(in the rows, 128 means zero)
M: rows in 4 groups, each row roughly a mix of its group's directions (some rows in no group)
M (183 x 13)
[[194 116 157 131 115 154 170 133 107 118 121 143 139]
 [104 121 175 156 118 156 139 155 128  98 115  84 153]
 [179 133 143 101 105 163 145 146 109 112 133 125 176]
 [ 97 117 137 147 121  78 102  99 170 134 144 162 136]
 [ 73 153  92 110 129 108  88 115 137 108 123  97 119]
 [116 185 102 107 136 131 149 127 174 137 111 165 138]
 [115 156 131 146 135 137 128 111 150 145 162  91  65]
 [143 104 125 122 138 132 128 140 115 126 109 184 192]
 [152 148 155  78 169 148 115 102  92 122 131 149 122]
 [ 65 154 104 136 140 111  83 138 120 152 149 125 128]
 [109 155 139 146 129 128 141 118 158 139 157  92  65]
 [122 122  90 137 131 116 124 188 111  76 114 110 138]
 [147 123 120  97 156 155  89  92  94 114 142 169 130]
 [155  92 104 127 171 126  87  95 111 109 113 102 115]
 [164  96 148 160 171 105 138 126 141 162 133 157 104]
 [153 117 120 129 159 114 106 105 118 113  60  97 121]
 [163 110 117 129 173 132 107  86 107 121 102  85 133]
 [132 151 107 145 147 165 136 159  99  92 107  86 103]
 [157 172 143 175 156 149 122 126 146 110 151 160 114]
 [163 118 151 139 183 101 115 127 125 153 150 169 142]
 [153 140 107 166 122 145  82 157 114 167 107 134 157]
 [142 174 106 137 134 148 164 169 117 143 141  81 126]
 [145  95 137 165 117  93  80 131 133 163 114 131 160]
 [126 181 155 131 150 165 113 111 112  82 140 142 110]
 [ 77 140 102 120 140 110 110 105 162 165 126  91 113]
 [156 181 144 120 165 142 146 118 128  87 143 112  99]
 [134  97 155 134 123  96  86  89 118 115  98 169 134]
 [145 135 114 177 134 178 142 131 104 135  93  98 105]
 [122 155 159 120 106 137 149 161 151 138 182 165 137]
 [167 103 126 122 169 120  95  97 123 133  75 120 137]
 [122 134 157 142  93  98 168 166 146 135 101  98 102]
 [111 127 164 112 170  77 125 116 168 116 119 124 101]
 [170 108 176 142 128 118 161 134 153 133 146 174 130]
 [124 152 100 162 126 159 111 152  92  78 107 111 118]
 [156 114 157 154 149 106 138 139 160 167 128 181 121]
 [104  90 130 161 129 102  94  87 119 144 105 149  96]
 [121  88 101 150 133 108  88 147 139 132 114 138 186]
 [123 133 170  83 138  93 144  97 160 118 129 133  89]
 [140 128 119 113 176 158  93  92 100 114 157 157 119]
 [ 82 144 137 132  86 123 149 168 147 134 174 136 132]
 [147 172 169 138 137 154 124  92 125  76 130 132 121]
 [167 134 127 157 170 141  93 138 117 119 132 130 184]
 [109 176 138 150  93 133 160 136 120 142 165 168 138]
 [124 132 117 164 133 175 124 171 106  94 112  95 106]
 [ 99 109 113 136 136  85  80  94 142 125  99 144 156]
 [166  97 121 128 169 126  96  87 112 129  89 109 124]
 [125 155 116 175 109 113 115 102 129 166 164 170 128]
 [121 110 110 137 136 119 178 169 183 131 102 120 119]
 [ 81 163 111 157 136 100 100 140 129 167 159 128 139]
 [131 116  86 164 171 107 158 149 159 106 135 106 116]
 [170  99 117 124 162 135 159 169 151 118 108  99 108]
 [135 136 167 115 123 115  69 120  89 116 147 151 101]
 [137 143 161 119 114 133  79  90  76 137 145 148 129]
 [128 111 135  86 121  84 129 101 150 160 162 167 131]
 [ 73 162  86 111 124 123 115 108 146 135 137  87 133]
 [147 130 157 124 125 117  57 106 105 127 132 165 116]
 [ 99 127  94 137 115 135 184 161 155 108 128  96 111]
 [152 105 112 126 161 120 102  96 119 124  66 101 135]
 [151  78 128 120 133 126 159 160 126  92  86 103 137]
 [130 126 112 102 165 152  86 112  82 110 125 162 148]
 [120 166 146 124 146 133 132 112 136 136 152  78  71]
 [105 108 131 121  94 117 175 106 158  87 156 125 102]
 [108 102 135 118 136 105 139  98 140  81 153 123  71]
 [135  83  79  88 106  88 122 126 127 151 111 128 128]
 [163 106 125 133 168 119 111 101 113 117  76 100 102]
 [111 128 158  82 117 108  99 106 150 124 173 164 126]
 [186  95 167 130 118 153 163 123 113 123 119 152 116]
 [149 149 110 100 132 170 151 175 117 125 130  80 136]
 [169 127 127 168 120 153 153 166 111 164 125 123 163]
 [112 138 132 102 104 145  99 118  85  87 143  92  95]
 [118 170 119 121 118 127 167  73 127 111 118 106  89]
 [108 130 138 136  78  98 170 150 161 127 113  90 124]
 [181 118 165 105 116 152 143 125 116 134 127 153 177]
 [181  81 166 123 125 140 151 121 132 113 112 164 132]
 [102 137  78 145 126 128 171 164 157 100 152 131 123]
 [153 187 123 128 117 142 140 168  97 125 144  92 141]
 [ 93 153 145 137  76 128 125 149 131 133 177 162 121]
 [129 178 122 159 152 146  99 159 135  91 159 143 113]
 [144 128 126  99 177 157 103  91  96 126 152 159 121]
 [110 127 101 153 130 126 200 155 154 128 123 105 118]
 [146 156 157 107  97 161  87  86 106 134 131 136 151]
 [ 84 133 117 115  64 155 124 122 112 113 129  94 114]
 [120  95 160  84 101  99 130  87 142 149 148 151 136]
 [162 120 145 123 125 158 121  90 131 173 146 171 157]
 [141 127 118  97 165 159 102  85 107 119 156 165 143]
 [151 116 105 116 172 133 107  92  97 108 107  84 142]
 [106 129 166 128 101 121 135 160 161 162 174 147 149]
 [145  96 116 133  91 116 145 146 164 147 104 110  75]
 [139 109 117 101 116 133 115 129  98  99 105 165 188]
 [131 147 106 180 138 156 134 168 102  93 107 105 123]
 [144 147 195 115 151 152 142 108 151  96 146 123 116]
 [141  98 112 106 176 138 106  89 117 136 152 169 141]
 [130 137 158 158 130  96 127  79 161  97 100 101 119]
 [133 162 130 132 106 145 148 173 131 130 176  91  99]
 [100 122 139 160 128  95 144  87 158 138 151 175 113]
 [178 134 145  89 137 153 160 143 145 146 115 103 164]
 [160 150 153 150 168 103 132 147 163 141 151 162 152]
 [111 108 112 145 113 133  97 191 132  80 131 113 133]
 [ 87 145 136 129  82 139 142 152 135 130 190 130 131]
 [171 158  82 168 136 107 128 147 133  90 119 116 128]
 [140 105 132 106 129 110 103 113 141 106 111 191 170]
 [157 123 117 107 158 160  93  88 101 120 156 162 137]
 [113 182 164 132 154 170 116 128 122  93 147 121 112]
 [ 89 128 132 124 106 130  96 115 143 194 160 139 128]
 [166 149 131 164 135 145  94 164 104 135 106 126 171]
 [111  92  77  94  90 100 104 130 113 148 130 126 116]
 [126 175 114  96 133 147 126 182 120 108 147  91 138]
 [ 98 129 108 118  85 151 102 106 106  99 123  79 113]
 [153 127  93 184 124 164 111 147 105 148 148 104 138]
 [147 136 118 168 140 139 104 170  98 115 107 110 177]
 [ 78 170  80 142 136 123 116 136 117 140 136  89 117]
 [115 108 139 134 111  86  99  74 147  98 113 159 126]
 [159 147 168 144 179 155 139 140 164 110 110 130 141]
 [142 157  99 135 130 163  73 114 116 126 140 128 175]
 [187  94 177 118 134 130 128 139 122 117 104 158 132]
 [179  79 176 122 134 133 133 145 139 125 117 158 118]
 [151 155 110 135 169 156 138 153 110  83  93 106 116]
 [143 125  96 165 159 162 106 149  92 171 134 121 140]
 [ 87 142 142  66 122 110 132  94 141  95 121 136 117]
 [109 126 130 134  72  96 154 140 162 100 117  90 136]
 [151 184 133 163 174 156 145 130 120 109 132 139 109]
 [154 163 169 155 159 143 128 121 154 100 153 165 125]
 [158 114 103 108 142 163  93  92  87 134 152 154 124]
 [128 122 115  92 149 148 102  77 128 117 155 176 143]
 [149 169 164 155 173 173 142 115 140 134 122 128 117]
 [114 110  93 132 141 116 180 169 167 124  98 126 124]
 [ 99 118 145  90 150  94 132  90 154 101 140 127  87]
 [109  99 136 142 127  95 110  63 145 139 102 151 111]
 [ 84 171 102 138 136 124 151 107 133 150 141  99  86]
 [142  95  94 187 120 117 110 144 156 151 134 128 159]
 [135  78 144 148 110 101 101  83 141 135 111 161 146]
 [100  69 112 101  93 106 148 149  99 129 122 111 129]
 [100 142 148 116  95 128 139 170 139 130 182 165 122]
 [152 171 170 160 145 150 139  90 138 121 151 151 114]
 [134 110 103 123 165 155 112  95 125 130 160 176 163]
 [100 131 146 120 101 126  97  90 136 172 165 162 126]
 [126 169 114 132 121 152 155 172 127 149 169  88 120]
 [155 164 110 173 137 159 139 125 106 101  98  94 114]
 [ 65 147 101 130 128  99  83 122 145 139 143 109 118]
 [142 126 132 117 179 138  83 114 110 117 125 182 146]
 [108 135 119 108  89 149  75 101 109 101 120  92 133]
 [118 157 142  96 136 141  90  86 157 178 136 133 128]
 [129  84 148 126 126 107 106  79 132 111  99 174 133]
 [ 77 167  85 140 146 127 128 135 122 148 135  92 102]
 [ 74 112  98 148  91 120 124 116 115 134 109  79 132]
 [154 148 114 117 121 175 154 175  98 125 140  91 133]
 [182 106 156 138 119 136 144 110  93 102  99 161 135]
 [139 143 162 133 115 118  54 104 108 123 141 148 120]
 [153 115 105 133 155 141  68  89 121 110 156 148 131]
 [123  89  78 110  93  80 132 129 113 154 136 137 123]
 [111  91 123 150 133 116  91 119 136 190 124 136 162]
 [151 156 118 122 137 159 144 193  97 113 137 102 129]
 [100 149 146  84 140  88 135 104 138 163 143 141 165]
 [159 115 116 121 157 140 102  84 105 112  88  87 126]
 [140 127 167 112 128 130  67  97  90 135 158 126 133]
 [143 139 174 123 101 130  77  95 105 150 112 154 126]
 [116 158 110  95 117 107 112  89 117 155 173 152 100]
 [165 118 139 152 171 128 163 134 153 152 172 151 126]
 [ 81 133 140 101 119 113  97 122 129 150 170 174 138]
 [142 159 111 152  87 162 121 157 114 139 117 117 179]
 [128 124 128  82 124  87 119 100 152 162 166 161 123]
 [114 151 114 155 133 141 118 123 130 138 157  71  75]
 [121 146 118 149 141 176 145 143  80 105 110 100  95]
 [165 134 112 176 157 152  81 136 115 126 142 127 159]
 [190  95 166 144 132 137 141 147 109 134 112 157 139]
 [127 147 166 107  89 142  74 102  96 129 138 143 126]
 [127 122 117  80 124 165 135  90 100 120 149 177 130]
 [121 135  94 144 138 131 196 152 148 110 107 102 112]
 [146 114 105 104 145 144 108  86  96 120  76 104 143]
 [161 115 119 160 118 139 130 130 121  80  72 107 148]
 [ 89  85 127 137 117  99  78  97 149 133 129 154 131]
 [121 115 154  75 123  83 133 101 156 150 144 142 155]
 [139 139 136 133 107 152 195 102 140 131 152 120  87]
 [128 181 168 143 136 149  94 107 151  92 130 123 149]
 [122 117 162 108 110  82 148 117 180 101 116 154 130]
 [144 105 135 125 140 126 131 155 101 111  97 173 185]
 [ 73 159 115 126 114 128 124 126 148 152 179 109 102]
 [104 138 142 137 110 112 166 172 146 151 155 178 126]
 [103  83 124 169 128 103 118  94 151 162 130 161 130]
 [139 118 100 119 146 142 146  97 108 125  69  84 143]
 [118 157 134 156 120 135 130 137 138 155 140  91  60]
 [142 175 108 170 143 151 126 152 115  88 125  96 112]
 [ 64  99  92 135 141 115 136 124 129  87 140 109 121]]

which group is each row in? (one row of each group first)
[146 109 126 106 144 129 106 134  97 117  99 175 182]	D
[141 132 107 161 139 167 132 160 116 107  90  79 115]	V
[109 101 136 117 128 114 111  58 128 120  99 164 129]	Q
[166 100 112 132 190 117 122  99 102 129  99 124 124]	F

[116 105  87 172 137 121 146 139 180 139 164 130 138]	F
[ 91  83 110 107  86 104 145 137  96 149 147 116 117]	V
[127 161 136 102 127 155 150 159 135 137 156  85  81]	Q
[ 98  85  89 138 136 125  98 117 143 161 109 119 169]	Q
[152 143 167 119 124 123  79  95  90 138 103 156 124]	F
[121 135 135 152  85 105 156 170 141 137 101  81 128]	D
[102 108 147  79 128 101  98 135 165 143 138 147 165]	V
[ 87 133 154 141 105 154  87  99 120 156 135 168 144]	V
[112 132  82 152 147 125 197 143 118 123 149 130 124]	F
[146 160 119 145 148 138 138 123  99  75  79 121 151]	V
[146 103 127  98 167 140 121  81 125 125 160 174 131]	D
[137 139 198 153 135 161 125 121 161 100 133 118 139]	V
[131 142  93 136 139 135 198 155 152 112 101 134 118]	F
[162 144 131 193 113 130 112 167 136 136 122  94 136]	D
